One turn moves each row of this set onto another row. After a few examples, where does it send each row asked below?
k464: 43; -8; 3; -39; -19; -4; 7; 39; -12; -2; -2; -25; -18; -3; -11; 22
k881: 14; 22; -14; -17; 16; -24; 5; -13; -19; -6; -6; 21; 10; -10; -36; -7
k935: 16; 8; -26; -27; -13; -34; -9; -3; -36; 0; -9; -27; 0; 24; 0; 32
k831: -26; -3; -17; -7; -23; 9; 5; -30; -34; 4; 7; -1; 14; -6; 8; 2
k244: 16; -39; 19; -51; 2; 26; -3; 5; -26; -12; 19; 1; -10; 26; 27; 5
k115: -4; -32; 20; -30; -1; 18; 10; 12; -15; 3; 23; 18; -24; -6; 14; -26
k750: 16; 6; -28; -21; 20; -22; -6; -6; -23; -4; 1; 35; 9; 2; -32; -5
k529: 52; -8; 8; -31; 5; 0; 14; 26; -1; -13; 7; 6; -5; -19; -26; 12
k897: -8; -22; 1; -36; 6; 13; 10; 17; -15; 13; 13; 27; -35; 12; 9; -16
k846: 17; 3; 1; -25; 21; -25; -20; 1; -44; -56; 5; -24; 10; -30; 8; -4
k330: -5; 14; -8; -17; -17; 5; -15; 3; -33; -24; -14; -22; 20; -45; 16; 14
k198: -11; -3; -13; -34; 6; -15; -1; 7; 0; -33; 3; -15; 25; -41; -21; -15
k486: -11; 14; -16; -38; -1; -12; -10; 25; -41; -28; -21; -21; 21; -41; 1; 6
k894: 18; -26; 43; -44; -3; 16; 3; -2; -34; -37; 14; -13; -5; 5; 18; -14
k24: 0; -16; -20; -46; -7; -18; -14; 7; -15; -37; 1; -46; 27; -8; 6; 23
k493: -15; -10; -13; -50; 6; -4; -7; 9; -32; -43; -8; -24; 42; -20; 11; 16
k670: 0; -8; -3; -35; 18; -19; -7; -29; -54; -35; 18; -14; 1; 24; -4; -21
k272: 0; 4; -3; -33; 22; -12; -7; -20; -54; -28; 10; -7; 9; 39; 14; -20
k844: 7; 1; -38; -31; -15; -28; -18; 9; -37; 10; -9; -11; -5; 27; -4; 20
k640: -24; -12; -13; -31; 10; -29; 2; 18; -27; -37; 4; -20; 24; -38; 5; -11
k581: 9; -6; -18; -26; 21; -29; -8; 16; -40; -45; -1; -13; 28; -36; 8; 20
k602: -26; 5; -15; 2; -9; 2; 9; -19; -33; 8; 8; 9; 14; 5; 23; -10
k78: 2; -28; 34; -16; -24; 18; 14; 0; -21; -14; 19; -5; -5; -19; 26; -9
k900: 12; -34; -1; -49; 15; 17; 1; 8; -22; -3; 16; 21; -21; 34; 20; 13
k356: 31; 9; 9; -35; -8; 14; 6; 36; -11; 20; -13; 3; -22; 6; 10; 16
k624: 15; 9; 7; -37; 5; 16; 7; 23; -21; 16; -11; 18; -26; 24; 23; 14
k920: 51; -8; 13; -26; 28; -12; 9; 30; -11; -5; 11; 17; -21; 7; 6; 9
k696: 27; -5; 9; -22; 30; -10; 12; 21; -18; 1; 11; 29; -31; 18; 20; 4

k935 moves to k670
k356 moves to k244
Where do these go?
k78 moves to k464
k750 moves to k602
k900 moves to k696
k330 moves to k24
k581 moves to k640

